(in the rows, 128 means zero)
Rotation paths and how fast each direction turns (degrees each step):
Each turn is a multiple of 5 degrees from 10 to 175, or 0.
Each row of a path follows its step; steps can be skipped.
Rotation 1:
step 0: [117 130 136 123 133 134 129 123 127 126 123 124 120 119 125 132 144 127
 110 127 125 134 126 130 126 117 120 123 134 133 137 135 130 124 124 135
 110 130 132 126 133 127 132 138 128]
step 1: [117 124 141 131 131 128 125 122 123 124 135 130 133 130 120 128 130 113
 115 128 128 135 132 119 134 124 132 121 128 136 133 132 140 114 118 130
 117 119 125 129 125 130 125 127 116]
step 2: [131 126 130 130 134 125 125 123 124 123 128 133 136 120 134 135 121 128
 127 121 128 143 124 116 139 125 124 127 124 132 136 140 126 125 117 120
 120 121 126 135 132 131 129 110 119]
step 3: [127 126 132 129 134 135 133 126 124 132 126 128 124 124 136 139 128 119
 131 115 128 135 111 123 127 125 138 132 112 128 137 130 125 118 126 121
 129 132 118 135 135 129 141 120 134]
step 6: [123 130 133 126 130 133 125 123 131 122 132 129 119 137 129 137 128 114
 129 110 123 140 135 133 109 137 132 127 136 126 126 122 132 126 125 136
 119 128 128 129 130 124 116 125 126]
step 8: [129 129 123 131 137 132 132 127 139 125 117 123 115 119 131 134 137 127
 116 129 128 128 122 135 127 125 136 120 124 145 138 136 131 123 113 136
 124 129 131 120 131 131 125 117 129]
step 9: [118 126 144 137 129 130 126 131 132 134 120 130 133 122 127 131 138 125
 115 128 133 135 125 121 127 125 133 126 118 130 127 134 150 127 117 129
 126 133 133 118 126 126 125 120 129]
step 10: [124 120 137 128 131 120 122 125 129 136 129 122 135 119 131 132 127 127
 121 129 129 146 118 122 127 127 125 119 134 136 124 142 142 134 127 116
 123 137 122 134 129 127 135 124 119]
step 11: [127 123 139 124 131 142 137 119 124 132 121 122 126 120 123 136 129 118
 122 127 121 138 119 122 122 133 119 121 130 123 130 131 125 126 131 121
 111 129 118 143 132 130 133 125 129]
step 12: [123 138 140 128 128 136 133 126 118 138 132 133 129 130 124 122 127 117
 126 118 124 136 118 125 124 115 129 127 123 124 133 132 121 126 120 135
 119 117 121 139 121 137 129 136 119]
Speeds:
[129 133 126 127 128 128 127 128 128 127 126 126 124 132 127 128 127 129
 133 128 125 129 129 130 128 130 129 126 126 128 127 129 132 128 127 127
 130 129 131 128 130 129 126 128 129] => 35
[124 129 129 125 125 128 123 130 128 125 128 132 128 124 128 129 129 127
 125 129 127 127 127 129 130 128 130 126 127 129 126 128 130 129 129 129
 129 129 130 125 127 129 130 132 131] => 80
[129 124 129 125 129 133 129 129 130 126 130 129 127 131 129 126 124 128
 130 128 128 130 127 129 125 127 130 129 126 126 125 129 124 131 127 131
 129 130 128 129 127 130 128 130 128] => 45
[128 130 126 126 125 129 129 127 127 129 129 127 129 131 125 130 131 127
 127 129 128 131 127 129 125 125 126 125 133 125 126 127 127 127 130 128
 125 127 128 129 125 128 128 130 130] => 60
[131 122 127 129 125 126 129 127 128 130 128 127 126 126 127 127 129 130
 128 126 130 126 126 129 127 129 131 126 129 127 128 131 132 129 128 130
 124 129 130 127 126 129 124 129 129] => 35
